In the data rows, zero lies at 7.5, halfway between 7 and 8.
Some points, each followed by its number:
tensor([ 8,  9,  7, 11,  3,  6,  5,  8,  5,  7]) 0
tensor([ 7,  6,  7, 13, 11,  4,  4,  4,  5,  7]) 1
tensor([ 7, 10,  6, 12,  9,  6,  6,  6,  6,  8]) 2
tensor([ 8,  8,  8, 14, 10,  4,  4,  5,  5,  8]) 3
tensor([ 8,  7,  6, 11,  2,  7,  5,  9,  6,  6]) 4
tensor([ 7,  8,  7, 12, 10,  6,  5,  6,  6,  7]) 5
tensor([ 9,  6,  7, 13, 10,  4, 10,  4,  5,  7]) 6
tensor([ 8,  7,  7, 11,  9,  4,  5,  5,  5,  8]) 7
tensor([ 8,  6,  6, 13, 10,  5,  3,  5,  5,  7]) 8
tensor([ 7,  8,  7, 14, 10,  5,  3,  4,  6,  7]) 9
tensor([9, 7, 6, 9, 3, 8, 8, 8, 4, 8]) 10
tensor([ 5,  8,  8,  0,  7, 11, 10,  9, 15,  7]) 11
tensor([ 7,  6,  5,  4,  7, 10, 14, 11,  5,  9]) 12
tensor([ 7,  8,  7,  4,  7, 11, 12, 11,  8, 10]) 13
tensor([ 7,  7,  9, 13,  9,  5,  5,  5,  2,  7]) 14
tensor([ 8,  8,  3, 12, 10,  4,  5,  5,  6,  7]) 15
tensor([ 8,  7,  7,  5,  6, 10, 13, 12,  6, 10]) 16
tensor([ 8,  8,  4, 12, 10,  5,  4,  5,  6,  7]) 17
tensor([ 7,  7,  9, 10, 10,  6,  2,  5,  8,  6]) 18
tensor([ 8,  8,  7,  6,  6, 10, 12, 11,  5,  7]) 19
tensor([ 9,  7, 10, 13,  8,  6,  5,  5,  5,  6]) 20
tensor([10,  7,  7,  4,  4,  5,  8,  8,  6,  7]) 21
tensor([ 8,  7,  9, 12, 10,  5,  4,  4,  2,  6]) 22
tensor([ 6,  8,  9,  0,  7, 11,  9,  8, 14,  6]) 23
tensor([ 7,  7,  7, 14, 10,  4,  3,  4,  6,  6]) 24
tensor([ 8,  6,  9, 13,  9,  5,  4,  3,  4,  8]) 25
tensor([ 7,  7,  7, 13, 10,  6,  4,  5,  6, 12]) 26
tensor([ 7,  9,  6, 13, 10,  4,  4,  4,  5,  8]) 27
tensor([ 6,  7,  7,  2,  8, 10,  8,  8, 14,  7]) 28
tensor([ 8,  7,  8, 12, 10,  5,  6,  5,  6,  8]) 29
tensor([ 7,  7,  6, 10,  4,  7,  5,  8,  5,  2]) 30
tensor([ 9,  7,  9, 14, 10,  4,  4,  5,  5,  6]) 31
tensor([ 6,  7,  8,  0,  8, 11, 10,  9, 12,  6]) 32
tensor([ 9,  6,  7, 12, 11,  5,  3,  5,  5,  7]) 33
tensor([ 6, 14,  8,  0,  8, 10,  9,  8, 12,  6]) 34
tensor([ 6,  7, 11,  0,  8, 10,  9,  9, 15,  6]) 35
tensor([ 7,  8,  6, 14, 11,  5,  4,  4,  5,  6]) 36
tensor([ 9,  6,  6, 13, 10,  5,  4,  4,  6,  6]) 37
tensor([ 8,  7, 13,  4,  6, 11, 13, 12,  5,  8]) 38
tensor([ 7,  7,  9,  6,  7,  9, 11, 11,  6, 10]) 39
tensor([ 9,  9,  8, 10,  1,  6,  5,  9,  5,  6]) 40
tensor([9, 4, 7, 5, 4, 5, 8, 7, 6, 8]) 41
tensor([ 7,  7,  8,  3,  8, 10,  9,  8, 13,  7]) 42
tensor([ 7,  6,  7, 13,  9,  4,  3,  4,  6,  6]) 43
tensor([ 7,  8, 13,  4,  6, 11, 13, 12,  6,  8]) 44
tensor([ 8,  8,  9,  4,  7, 10, 13, 12,  5,  9]) 45
tensor([ 8,  7,  6, 13, 10,  5,  4,  4,  6,  7]) 46
tensor([ 6,  7,  8,  0,  7, 11, 10,  9, 15,  6]) 47
tensor([ 7,  7, 10,  4,  7, 11, 13, 12,  6, 11]) 48
tensor([ 9,  8,  8, 14, 10,  5,  3,  5,  6,  6]) 49
tensor([ 8,  7,  8, 13, 10,  5,  2,  4,  5,  8]) 50
tensor([ 8,  5, 12, 13, 11,  5,  4,  4,  4,  6]) 51
tensor([ 8,  7,  6,  1,  3,  5, 10,  9,  5,  8]) 52
tensor([ 8,  9,  7, 11, 10,  5,  4,  6,  6,  7]) 53
tensor([ 7,  9,  7,  4,  6, 10, 13, 12,  6,  9]) 54
tensor([ 9,  7,  8, 13, 10,  5,  4,  4,  5,  7]) 55
tensor([ 7,  6,  5, 13, 10,  5,  4,  5,  5,  7]) 56
tensor([ 6,  7,  8,  0,  7, 11,  9,  8, 14,  7]) 57
tensor([ 8,  6,  6, 14, 11,  4,  4,  5,  6,  7]) 58
tensor([ 7,  7, 11, 13, 10,  5,  1,  5,  6,  7]) 59
tensor([ 8,  6,  7, 14, 10,  6,  4,  4,  5,  7]) 60
tensor([ 9,  6,  6, 10,  1,  8,  6,  4,  6,  7]) 61
tensor([ 9,  7,  6,  5,  6, 10, 12, 11,  6, 10]) 62
tensor([ 8, 10,  7, 13,  8,  5,  5,  5,  6,  7]) 63
tensor([ 8,  8,  6, 13,  9,  5,  3,  5,  6,  7]) 64
tensor([ 7,  9,  7,  7,  6, 10, 10, 11,  6,  8]) 65
tensor([ 7,  7,  8, 12,  9,  6,  6,  6,  2,  7]) 66
tensor([ 8,  7,  7, 14,  9,  5,  5,  4,  5,  7]) 67
tensor([ 9,  6,  8, 10,  1,  7,  5,  8,  6,  7]) 68
tensor([ 8,  6,  5,  5,  7, 10, 14,  9,  6, 11]) 69
tensor([ 8,  9,  7,  5,  8, 10, 11, 10,  6, 10]) 70
tensor([ 8,  6,  7, 11,  9,  6,  4,  6,  6,  7]) 71
tensor([ 8,  7,  7, 12, 10,  6,  6,  6,  6,  8]) 72
tensor([ 5,  7,  8,  1,  7, 11,  9,  9, 15,  7]) 73
tensor([8, 7, 9, 9, 2, 7, 7, 9, 7, 8]) 74
tensor([ 7,  7, 11,  6,  8, 10, 11, 11,  6,  9]) 75
tensor([ 7,  7,  8,  1,  7, 11, 11,  9, 12,  7]) 76
tensor([ 9,  7,  8,  6,  6,  9, 11, 10,  6,  8]) 77
tensor([ 8,  7,  8, 14, 10,  5,  3,  4,  6,  8]) 78
tensor([8, 7, 9, 9, 2, 7, 7, 9, 7, 8]) 79
tensor([ 9,  6,  6, 12, 10,  4,  3,  3,  6,  7]) 80
tensor([ 8,  8, 10, 12,  2,  8,  3,  9,  5,  8]) 81
tensor([ 7,  7, 13, 12,  9,  5,  5,  5,  7,  8]) 82
tensor([ 6,  7,  7,  0,  7, 11,  9,  9, 14,  7]) 83
tensor([ 7,  7,  9, 13, 10,  4,  3,  4,  5,  7]) 84
tensor([ 8,  6,  6, 12, 10,  6,  5,  7,  6,  7]) 85
tensor([ 7,  7,  7, 11, 10,  5,  4,  4,  1,  7]) 86
tensor([ 6,  7,  8,  2,  8,  9,  9,  8, 13,  6]) 87
tensor([ 7,  8,  7, 14, 10,  4,  3,  5,  6,  8]) 88
tensor([ 7,  9,  7,  3,  6, 11, 11, 10,  6,  9]) 89
tensor([ 6,  7,  8,  0,  7, 11, 10,  9, 14,  6]) 90
tensor([ 8,  7,  7, 13, 10,  4,  3,  5,  5,  7]) 91
tensor([ 7,  7,  6,  5,  7, 11, 12, 12,  6, 11]) 92
tensor([ 8,  8,  7, 14, 10,  5,  3,  4,  6,  7]) 93
tensor([ 7,  8,  7,  2,  8, 10,  7,  8, 13,  7]) 94
tensor([ 8,  6,  7, 13,  9,  5,  3,  3,  5,  7]) 95
tensor([ 8,  7,  8,  0,  7, 10, 10,  8, 14,  6]) 96
tensor([ 8,  7,  6,  1,  4,  6, 10, 10,  7,  7]) 97
tensor([ 8,  7,  7, 13, 10,  5,  3,  4,  5,  7]) 98
tensor([ 7,  7,  7, 12, 10,  6,  5,  4,  9,  7]) 99
tensor([ 7,  6,  6,  6,  7, 10, 12, 10,  5,  8]) 100
tensor([ 7,  7,  8,  2,  8,  9,  8,  8, 13,  6]) 101
tensor([ 8,  7,  9, 14, 11,  5,  3,  4,  6,  7]) 102
tensor([ 7,  7,  7, 14, 11,  4,  4,  4,  8,  7]) 103
tensor([ 8,  7,  6, 13, 11,  5,  3,  4,  5,  7]) 104
tensor([ 5, 15,  8,  2,  8,  9,  9,  8, 12,  6]) 105
tensor([ 7,  7, 13, 13, 11,  4,  4,  3,  6,  7]) 106
tensor([ 8,  6,  7, 11,  2,  7,  6, 11,  6,  7]) 107
tensor([ 8,  9,  6, 12,  9,  7,  6,  5,  6,  8]) 108
tensor([ 7,  6, 14, 13, 10,  4,  4,  4,  7,  8]) 109
tensor([ 7,  7,  8, 14, 11,  5,  4,  4,  6,  7]) 110
tensor([ 8,  7,  9, 12, 10,  6,  5,  6,  5,  9]) 111
tensor([ 7, 14,  6, 12,  9,  5,  5,  6,  6,  7]) 112
tensor([ 7, 13,  7, 13,  9,  5,  4,  5,  6,  7]) 113
tensor([ 9,  6,  6, 12, 10,  5,  4,  4,  6,  7]) 114
tensor([12,  7,  8, 10,  4,  7,  6,  8,  7,  7]) 115
tensor([ 7,  7,  7,  5,  7, 10, 13, 11,  5, 10]) 116
tensor([ 6,  8,  9,  5,  5, 11, 13, 12,  6, 10]) 117
tensor([ 7,  7,  6,  4,  7, 11, 13, 11,  7,  9]) 118
tensor([ 6,  7,  7,  1,  8, 11, 10,  9, 13,  7]) 119
tensor([ 8,  7,  7, 11,  9,  6,  5,  5,  8,  7]) 120
tensor([ 9,  7,  8, 14, 10,  4,  4,  4,  6,  7]) 121
tensor([ 7,  7,  3, 11,  3,  7,  7,  8,  5,  7]) 122
tensor([ 7,  7, 11, 14, 10,  5,  3,  4,  6,  7]) 123
tensor([ 8,  7,  6,  5,  7, 10, 12, 12,  6, 10]) 124
tensor([ 8,  7,  6,  6,  7, 11, 10, 11,  6,  9]) 125
tensor([ 8,  7,  7,  1,  3,  4,  9, 10,  5,  7]) 126
tensor([ 8,  8,  7,  4,  6, 11, 13, 12,  5,  8]) 127
tensor([ 6,  8,  7,  0,  7, 11, 10,  8, 14,  6]) 128
tensor([ 6,  7, 10,  1,  7, 11, 10,  9, 13,  7]) 129
tensor([ 7,  8,  7,  7,  6,  9, 11, 12,  6, 10]) 130
tensor([ 5, 10, 10,  0,  8, 11,  9,  8, 14,  7]) 131
tensor([ 7, 13,  7,  5,  7, 10, 12, 11,  7,  9]) 132
tensor([10,  8,  7,  5,  6, 10, 12, 11,  6,  9]) 133
tensor([ 8,  6,  6, 13, 10,  5,  3,  6,  6,  7]) 134
tensor([10,  7,  6, 10,  9,  5,  5,  6,  6,  8]) 135
tensor([ 6,  8,  8,  2,  8, 10,  8,  8, 13,  7]) 136
tensor([ 8,  7,  7, 11,  9,  5,  5,  5,  7,  6]) 137
tensor([ 7,  8,  7,  4,  6, 11, 11, 12,  5, 11]) 138
tensor([ 7,  6,  7, 11, 10,  6,  6,  3,  7,  8]) 139
tensor([ 9,  7,  8, 13,  9,  5,  3,  4,  7,  7]) 140
tensor([ 9,  8,  6, 12, 10,  4,  5,  4,  6,  8]) 141
tensor([ 5,  7,  8,  0,  8, 11,  9,  9, 15,  6]) 142
tensor([9, 6, 6, 1, 2, 6, 9, 9, 8, 8]) 143
tensor([ 9,  7,  9, 10,  0,  7,  7,  9,  5,  7]) 144
New points follow, each followed by the numbers of its three nearest points above, nearest first.
tensor([ 6, 15,  8, 10,  9,  6,  5,  6,  6,  6]) ~ 112 113 2
tensor([ 8,  7, 10,  5,  6, 11, 12, 12,  5,  9]) ~ 45 48 117
tensor([8, 8, 6, 3, 4, 5, 9, 7, 6, 7]) ~ 21 52 97
tensor([ 8, 14,  7, 10,  5,  7,  6,  7,  6,  7]) ~ 112 0 113
tensor([ 9,  8,  7, 13, 10,  5,  4,  5,  6,  4]) ~ 49 37 31
tensor([ 8,  7,  7,  5,  7, 10, 13, 11,  5, 11]) ~ 116 16 124
tensor([ 8,  7,  9,  6,  6, 10, 11, 12,  6, 11]) ~ 39 130 16
tensor([ 8,  7,  8, 12, 10,  6,  5,  5,  6,  8]) ~ 29 72 111
tensor([ 8,  7, 12, 13, 10,  5,  3,  5,  5,  7]) ~ 123 59 51
tensor([ 8,  7,  7, 14, 10,  7,  3,  4,  5,  7]) ~ 60 98 93
tensor([ 7,  7, 12, 14, 10,  4,  3,  4,  5,  7]) ~ 123 106 59
tensor([ 8,  7,  7,  1,  4,  6, 10,  9,  7,  7]) ~ 97 52 143
tensor([ 8,  8, 11, 13,  8,  5,  4,  5,  6,  7]) ~ 20 123 82
tensor([ 7, 14,  7,  5,  5,  5,  8,  8,  6,  6]) ~ 21 132 65
tensor([ 7, 10,  7, 12, 10, 12,  4,  4,  6,  6]) ~ 108 5 2
tensor([ 7,  7,  7,  5,  6, 10, 13, 12,  6, 10]) ~ 16 116 124
tensor([ 7,  7,  9, 11,  9,  6,  2,  6,  6,  7]) ~ 18 71 59
tensor([ 9,  8,  9, 11,  1,  7,  6,  9,  5,  8]) ~ 144 40 68
tensor([ 6, 14,  9, 11,  9,  6,  4,  5,  6,  7]) ~ 113 112 63
tensor([ 8,  7,  7, 13,  9,  4,  9,  4,  5,  7]) ~ 6 29 67
tensor([ 8,  7,  7,  1,  3,  5, 10,  8,  6,  8]) ~ 52 126 97
tensor([ 5, 15,  8,  2,  8,  9,  9,  8, 12,  6]) ~ 105 34 131
tensor([ 8,  8,  6,  1,  2,  5, 10,  8,  6,  7]) ~ 52 126 97
tensor([ 6,  7,  7,  0,  7, 11,  9,  9, 14,  7]) ~ 83 57 90
tensor([ 8,  7, 15, 13, 10,  4,  4,  5,  7,  6]) ~ 109 106 82
tensor([ 6,  7, 10,  1,  6, 11,  9,  8, 13,  7]) ~ 129 23 57
tensor([ 7,  6,  7,  5,  8, 11, 12, 12,  6, 12]) ~ 92 124 116
tensor([11,  7,  6, 10,  3,  7,  5,  8,  6,  6]) ~ 115 4 68
tensor([ 9,  7,  7,  6,  6,  9, 11, 10,  6,  7]) ~ 77 19 133
tensor([ 8,  7,  6, 11,  1,  6,  6,  8,  6,  7]) ~ 4 68 0
tensor([ 8,  7,  6, 11,  1,  7,  4,  8,  6,  7]) ~ 4 68 0
tensor([10,  7,  7,  2,  3,  5,  9,  8,  6,  7]) ~ 21 52 126
tensor([ 7,  8, 11, 13,  9,  5,  1,  5,  6,  7]) ~ 59 123 84
tensor([ 8,  7,  8,  4,  6, 11, 13, 12,  6,  7]) ~ 127 45 19
tensor([ 5, 15,  8,  2,  8, 10,  9,  8, 12,  6]) ~ 105 34 131
tensor([ 9,  7,  6, 11,  3,  7,  5,  4,  6,  7]) ~ 61 0 68
tensor([ 9,  7,  8,  6,  6,  9, 13, 12,  6, 11]) ~ 16 62 124
tensor([ 8,  7,  7, 13, 10,  4,  3,  5,  5,  7]) ~ 91 98 8
tensor([ 8,  7,  9, 12, 10,  6,  5,  6,  5,  9]) ~ 111 29 72
tensor([ 6,  9,  9,  3,  8, 10,  8,  8, 13,  7]) ~ 136 42 94
tensor([ 5, 14,  8,  2,  8,  9, 10,  9, 11,  7]) ~ 105 34 131
tensor([ 8, 14,  6, 10,  4,  7,  5,  8,  6,  6]) ~ 0 112 40
tensor([ 8,  7,  7, 11,  3,  6,  5,  7,  4,  7]) ~ 0 4 68
tensor([ 7,  7, 13, 11, 10,  5,  5,  5,  6,  8]) ~ 82 109 106
tensor([ 6,  7,  7,  0,  7, 11,  9,  9, 14,  7]) ~ 83 57 90
tensor([9, 3, 7, 3, 3, 5, 9, 8, 6, 9]) ~ 41 143 21
tensor([ 8,  6,  8,  5,  6, 10, 14, 12,  6,  9]) ~ 16 116 45
tensor([ 8,  7, 10,  4,  6, 11, 12, 13,  5,  8]) ~ 45 38 127
tensor([10,  8,  7,  5,  6, 10, 12, 12,  6,  9]) ~ 133 62 16
tensor([ 8,  8,  7,  4,  5, 11, 13, 12,  6,  7]) ~ 127 54 19
tensor([ 6,  7, 10,  4,  5, 11, 13, 12,  6, 10]) ~ 117 48 45
tensor([ 7,  6, 12, 12, 11,  6,  6,  6,  6,  8]) ~ 82 111 109
tensor([ 7,  7,  5, 10,  1,  6,  5,  9,  7,  6]) ~ 4 107 68
tensor([10,  7,  7, 10,  2,  8,  5,  8,  5,  7]) ~ 68 4 40
tensor([ 6,  7,  7,  0,  7, 11,  9,  9, 14,  7]) ~ 83 57 90
tensor([ 8,  7,  5,  2,  3,  6, 10,  9,  5,  7]) ~ 52 97 126
tensor([ 7, 12,  7,  4,  7, 10, 12, 11,  8,  8]) ~ 132 54 89
tensor([ 8,  7,  7, 11,  9,  5,  5,  5,  7,  6]) ~ 137 120 71
tensor([ 8,  6,  9,  7,  7,  9, 11, 11,  6,  9]) ~ 39 77 75
tensor([ 8, 10,  7, 11,  3,  6,  5,  8,  5,  7]) ~ 0 40 4
tensor([ 7,  7,  9, 12, 10,  5,  0,  4,  6,  6]) ~ 59 50 84
tensor([ 7,  8, 10,  5,  6, 10, 12, 12,  6, 12]) ~ 48 117 39
tensor([ 8,  7,  7, 11,  9,  6,  5,  5,  8,  7]) ~ 120 137 99
tensor([ 7, 10,  5, 13, 11,  4,  4,  5,  6,  7]) ~ 27 17 36
tensor([ 7,  9,  6, 10, 10,  5,  4,  5,  8,  7]) ~ 53 120 137
tensor([ 8,  7,  7, 11,  2,  6,  5,  8,  4,  7]) ~ 0 4 68
tensor([ 9,  7,  7, 11,  9,  4,  5,  5,  6,  6]) ~ 137 7 114
tensor([ 8,  7, 10,  1,  3,  6, 10, 10,  5,  7]) ~ 126 52 97
tensor([ 8,  8, 11,  1,  4,  9,  1,  5,  7,  7]) ~ 21 94 41
tensor([ 7,  7,  6,  0,  5,  5, 10, 10,  6,  7]) ~ 97 52 126
tensor([9, 7, 7, 4, 4, 5, 9, 9, 5, 7]) ~ 21 126 52
tensor([ 6, 14,  7,  3,  5,  7,  9,  8,  8,  6]) ~ 105 34 132
tensor([8, 6, 7, 1, 2, 4, 9, 9, 6, 5]) ~ 126 52 97
tensor([ 8,  7, 10,  5,  8, 10, 13, 12,  5, 11]) ~ 48 45 39
tensor([ 8,  7,  7,  5,  7, 10, 13, 11,  5, 11]) ~ 116 16 124
tensor([ 8,  9,  7,  7,  6, 10, 11, 11,  6,  9]) ~ 65 130 19
tensor([ 8,  8,  7,  7,  7,  9, 11, 11,  6, 10]) ~ 130 39 70
tensor([ 7,  7,  6, 10,  0,  6,  5,  9,  7,  6]) ~ 4 68 107
tensor([ 8,  7, 12, 13, 10,  5,  3,  4,  6,  7]) ~ 123 106 59
tensor([ 7, 15,  6, 10,  9,  5,  5,  5,  7,  7]) ~ 112 113 2
tensor([ 7,  7, 12, 14, 10,  5,  3,  4,  6,  7]) ~ 123 106 59
tensor([ 8, 11,  6, 10,  2,  7,  6,  9,  7,  7]) ~ 0 40 4
tensor([ 9,  6,  7, 10,  1,  7,  5,  8,  5,  7]) ~ 68 4 144
tensor([ 4, 12,  7,  0,  8, 11, 10,  9, 12,  7]) ~ 34 131 105
tensor([ 8,  7,  7,  1,  3,  7, 10,  9,  7,  7]) ~ 97 143 52
tensor([ 7,  7, 13, 11,  9,  5,  5,  6,  7,  8]) ~ 82 109 106
tensor([ 8,  7,  8,  4,  6, 11, 13, 13,  6,  7]) ~ 127 45 54
tensor([9, 4, 7, 5, 4, 5, 8, 7, 6, 9]) ~ 41 21 143
tensor([ 8,  6, 10,  5,  6, 10, 13, 12,  6, 10]) ~ 48 45 16
tensor([ 6,  7, 11,  0,  7, 10, 10,  9, 15,  7]) ~ 35 129 23
tensor([ 7,  8,  8,  7,  8,  9, 11, 10,  5, 11]) ~ 39 70 130
tensor([ 8,  8,  9,  5,  7, 11, 13, 12,  6, 11]) ~ 48 45 16
tensor([ 7,  7,  7,  4,  7, 10, 12, 12,  8, 10]) ~ 13 118 124
tensor([ 7,  7,  9, 10,  9,  5,  2,  5,  6,  6]) ~ 18 71 84
tensor([ 7,  6,  7,  5,  7, 11, 12, 11,  6, 12]) ~ 92 116 124
tensor([ 8,  7, 11, 11,  1,  8,  6,  8,  4,  5]) ~ 144 68 40
tensor([10,  6,  8, 10,  3,  7,  5,  8,  6,  7]) ~ 68 115 4
tensor([ 6, 13,  8,  0,  7, 11,  9,  8, 13,  6]) ~ 34 105 131
tensor([ 8,  6,  7,  1,  2,  5, 10,  8,  6,  8]) ~ 52 143 126
tensor([ 7, 13,  6, 12, 10,  5,  3,  4,  7,  6]) ~ 113 112 63
tensor([ 9,  7,  6, 12,  3,  6,  5,  8,  6,  7]) ~ 4 0 68
tensor([ 5, 15,  8,  8,  6,  7,  7,  7,  7,  6]) ~ 112 113 2
tensor([ 8, 13,  6, 10,  3,  8,  6,  8,  6,  7]) ~ 0 40 4
tensor([ 7,  7,  8, 13,  9,  5,  4,  5,  2,  7]) ~ 14 22 66
tensor([10,  8,  7, 12, 11,  5,  6,  4,  6,  7]) ~ 141 29 55
tensor([ 7,  7,  8,  7,  8,  9, 10, 10,  5, 11]) ~ 39 130 70
tensor([ 7,  7, 12, 14, 10,  5,  4,  5,  5,  8]) ~ 123 106 82
